In the rows, 128 means zero.
Rotation paths and how fast each direction turns (degrees per step):
Each turn is a multiple of 5 degrees from 10 to 175, or 0.
Each row of a path follows its step; steps can be skipped.
Rotation 1:
step 0: [132 128 127 138 133 130 132 126 134 126 135 133 121 134 137 130 124 131
 125 129 124 129 125 127 130 126 127 131 131 133 137 132 119 137 125 130
 124 124 126 122 127 124 129 123 119 124 126 134 136 123 131 121 119 135
 126 124 138 126 138 135 131 127 132 121 125 128 129 133 127]
step 2: [134 129 123 130 128 135 127 130 139 130 125 129 127 132 125 132 121 126
 129 139 130 128 124 123 134 125 121 123 138 128 129 137 127 133 142 126
 127 131 127 122 127 131 128 124 125 128 130 125 132 129 121 126 128 133
 129 112 121 130 118 127 123 126 128 130 132 136 128 130 130]
step 3: [140 131 127 140 122 129 125 132 134 126 125 133 123 133 124 135 126 126
 132 129 135 133 126 130 129 132 128 123 135 128 134 131 122 132 131 131
 132 122 137 116 129 133 130 125 122 125 135 130 126 138 128 123 123 129
 133 126 136 135 127 127 128 127 125 129 131 125 120 120 132]
step 5: [130 128 134 141 131 125 133 128 134 124 127 134 121 135 122 126 118 115
 129 135 129 123 121 123 132 132 129 132 135 127 129 122 134 136 128 126
 120 130 129 133 126 128 126 124 119 123 128 126 128 121 129 124 132 130
 128 125 130 126 133 133 124 135 128 121 127 135 127 133 132]
step 6: [136 136 131 139 121 127 135 125 126 124 124 127 128 132 127 130 128 127
 120 131 129 126 124 131 126 126 122 125 133 129 137 132 123 130 127 125
 118 131 129 135 123 123 124 126 125 125 139 133 128 127 138 121 132 124
 136 130 134 138 120 130 126 133 127 127 133 132 130 134 128]
step 8: [132 125 116 136 132 132 131 131 132 125 129 133 119 128 132 131 123 125
 133 129 125 129 126 124 116 128 127 132 137 131 135 126 125 138 126 133
 124 128 126 124 128 133 130 126 120 124 132 132 125 132 133 129 119 129
 119 122 136 124 126 133 127 124 126 130 135 126 120 136 126]
step 9: [133 132 122 137 125 131 130 134 134 121 128 125 122 124 127 137 122 133
 124 131 136 125 122 132 122 129 123 124 129 142 131 126 120 133 131 118
 121 124 123 126 134 122 134 126 126 127 125 129 134 127 131 122 124 130
 121 119 128 134 131 130 128 129 124 128 126 122 133 131 125]
step 11: [144 129 129 134 124 125 126 122 131 128 132 129 124 131 128 135 120 120
 130 126 127 126 124 132 141 126 125 129 133 124 134 132 120 132 134 135
 126 129 129 122 130 119 126 123 128 126 133 130 125 137 128 124 131 126
 132 118 135 127 123 124 123 125 129 124 135 127 122 132 124]
step 13: [131 135 126 138 132 129 124 133 128 117 127 126 125 130 127 124 120 123
 131 132 132 127 123 123 125 127 132 132 133 124 126 134 135 137 126 129
 119 128 134 129 123 131 116 123 124 135 131 126 131 127 132 119 125 129
 120 122 129 135 128 137 127 128 135 131 128 135 119 129 131]
[129 127 130 129 126 127 128 128 127 130 128 129 127 128 129 128 130 130
 128 129 130 128 130 129 127 124 127 127 129 130 130 126 127 127 129 129
 127 127 128 127 129 128 130 127 127 128 128 130 126 127 129 127 127 127
 131 128 127 130 130 130 130 130 128 127 127 128 127 127 125]
125
